In the rows, zero is written as 128.
The rows of A fall into 3 groups, which share some directions, and each row is roughly a mix of its group's hidden directions, except some rows that fit no group.
A (117 x 10):
[[171 143 140 159 139 153 153  98 133 118]
 [148 120 157 100 129 103 132 105  86 150]
 [125 138 101 162 162 146 120 108  91 113]
 [117 148 134 122  98 181 100 134 144 113]
 [110 128 105 113 106 176 123 168 124 134]
 [181 100 125 152 125 131 129 148 119 157]
 [151 120 164 127 133 101 118  75 123 125]
 [ 83 128 153 123 108 111  91 140 120 103]
 [148 122 124 154 114 174 149 136 121  87]
 [114 171 141 158 150 132 166 131 126 149]
 [118 162 101 157 164 126 146  95 131 137]
 [113 127 101  94 159  85 132 123 103 132]
 [114 148 116 148 149 175 161 150 140 122]
 [138 134 105 143 173 137 129 119 130  79]
 [158 143 129 112 101 144  78 104 137 130]
 [137 122 159 147 102 154 143 157 139 168]
 [ 79 135 132 137 159  92 117 124 106 115]
 [151  99 142  98 123  79 115 109 118 118]
 [170 134 141 135 161 165 145 121 114 105]
 [168 138 128 103  78 134 104 124 134 116]
 [148 119 136 103  75 101 128 141 155 121]
 [134 150 100 135 162 136 171 102 142 143]
 [138 136 128 159 137 151  80  99 103 120]
 [113 118 168 167 125 119 161 141 116 153]
 [116 101 146 138 111 134 165 128 160 168]
 [112 114 146 115  85  89 144 148 147 113]
 [126  81 122 109 113 156 153 149 158 131]
 [129 110 128 126 119 143  69 162 112 129]
 [105 121  98 109 159 116  86 112 111 110]
 [139 112 159 137 141 109 153  87 113 162]
 [ 91 123 179 123 106 113 107 144 115 126]
 [171 130  95  92 111 132  99 123 130 113]
 [117 111 101 100 108 164 107 154 138 101]
 [115 115 117 153 115 187 131 133 156 138]
 [125 132  85 133 163 117 107 127 100  95]
 [ 84 116 151 129 122 112 109  85 121 147]
 [ 97 132 125 166 167 156 130 112 115 108]
 [166 120 155 132 124 166 124 115 156 100]
 [ 91 131 123  98 120  97 167 143 143 144]
 [122 127  80  90 155 126 124 160 131 122]
 [118 119 169 158 118 139 103  89 118 144]
 [127 109  95 166 111 112 168 146 121 118]
 [157 148 104 107  91 138 103 125 150 101]
 [ 95 141 123 133 116 165 159 159 144 152]
 [137 146 134 125 101 147  70 109 141 117]
 [143  92 120 131 130 117 161 157 116 170]
 [119 127 117 141 151  71 159 140 124 146]
 [133 140 118 158 151 183 149 136 113 141]
 [116 115 170 121 112  95 133 144 130 170]
 [139 113 139  96  80 113 124 146 159 140]
 [154 120 152 114  94 130 120 177 150 131]
 [136  82 108 113  97 131  85 129 129 127]
 [161 161  88 148 125 146 139 109 149 116]
 [138 122 128 108 103 107  68 135 114 121]
 [112 126  97 131 134 151 103  98  83 112]
 [116 137 107 150 181 157 138 113 109 141]
 [121 125 140 147 141 145 188 136 153 146]
 [142 119  94 100  79 115 115 141 124 107]
 [101 122 127 171 138 138  98 144  92 146]
 [164 135 125 118  85 161 123 130 147 101]
 [131 119 129  97  89 103 109 151 107  96]
 [ 96 125 134 149 143 113 170 155 156 145]
 [149 133 156 129 130 106  98  76 121 112]
 [177 115 158 112 116  88 119 129 121 128]
 [113 136 132 120 160 110 147 184 144 136]
 [128 140 136 131 138  66 145 132 153 105]
 [132 111 129  84  96 116 135 166 153 118]
 [149 104 119  64 137 129 137 130 133 142]
 [123 126 129 133 155  98  85  97 121  96]
 [131 129 127 117 104 123 110  77 107  89]
 [146 119 141 133  76 142 155 144 100 147]
 [125 113 149 105  81  96 124 116 158 139]
 [164 106 156 109 126  85 130 117 145 109]
 [131 129  91 110 134  79 139 104 153 115]
 [163 143 139 133 165 156 155 131  97 120]
 [157 139 117  92  96 142 124 129 172 127]
 [125 111 123 135 147 189 161 125 127 134]
 [114 105 117 110 139 119 174 168 150 125]
 [ 92 145 147 130  96  95  93 137 130 115]
 [153 113 141 110  77 162 121 135 138 146]
 [124 108 156 168 133 123 150 154 139 166]
 [128 114 102  89  82 103 115 121 135 116]
 [155 106 145 130 151  89 162 120 151 114]
 [132 148 100 148 156 159 148 139  92 110]
 [ 99 131 123  99 153 150 134 100 105  91]
 [154 122 105 152 110 108  86 156 146 116]
 [116 128 152  94  90 119 117 160 115 100]
 [119 130 195 141 123 149 135 122 130 144]
 [138 142  88 135 141 151 118 174 104 117]
 [108 122 136 158 154  89 132 130  90 150]
 [158 140 154 133 142 135 168  99 161 133]
 [ 94 103 133 107 103 105 102 104 140 156]
 [145 117 158 145 141 163 109 106 135 169]
 [ 94 117 111 141 164 111 172 116 144 128]
 [112 112 117 118 110 123 141 164 181 111]
 [162 151 130 164 140 111 144 167 147 124]
 [175 119 113 120  90 158 130 107 142 133]
 [187 135 122 146 117 153 126 150 129 106]
 [161 123 108 123 125 135  77 115  97 111]
 [114 124 142 181 133 131  82 135 120 133]
 [ 93 179 129 122 121 125 128 140  97 152]
 [133 129 164 118  98 167 124 111 114 163]
 [139 108  87  79 151 114 132 144 132 122]
 [ 75 117 151 155 154 121 105 138 126 135]
 [106  99 129 129 110 141 165 145 161 160]
 [142 124 130  87  88  97 135 135 156 112]
 [141 148 126 122 108 146  72 100 125 109]
 [142 145 118 152 159 113 120 163 111  87]
 [120 142 114 117 155 130 109 137  92  78]
 [113 111 141  98 120  82  97 147 115 145]
 [114  97  91 123 140 177 119 121 115 116]
 [ 82 143 101 117 148  92 139 140 141 112]
 [172 132 144 118 100 168 126 116 122 102]
 [ 90 150  98 135 117 161 118 156 147 115]
 [ 94 124 137  98 113  93 161 145 145 144]
 [ 81 114 123 107 154 102 113 133 142 159]
 [127 136  78 136 178 130 144 117 132 123]]
Here is one row of each group, with its name. Which group are the others in?
[116 110 131 121 146  97 175 153 134 157]  H
[123 153 130 119 122 189 141 156 120 128]  F
[102 119 129 107 161 174 107 134 113 152]  J

[133 133 104 133 143 115  80 104 109  93]  F
[160 135 158 143 110 137 135 145 177 114]  F
[133 110  81 111 163 112 152 150 121 116]  H
[150 134 156 125 167 177 126 147 133 130]  J
[151 149 151 147 160 124 171 142 152 124]  J
[113 139 114 155 166 155 127 104  89 121]  J
[103 133  99  97 151 115 117 164 109 102]  J
[137  82 109 136 122 176 138 143 141 139]  F
[135 104  99 129 168 165 147 125 105 113]  F
[ 96 126 142  94 146 167 141 114 159 120]  H
[120 136 117 107 108  94 135 183 143 126]  F
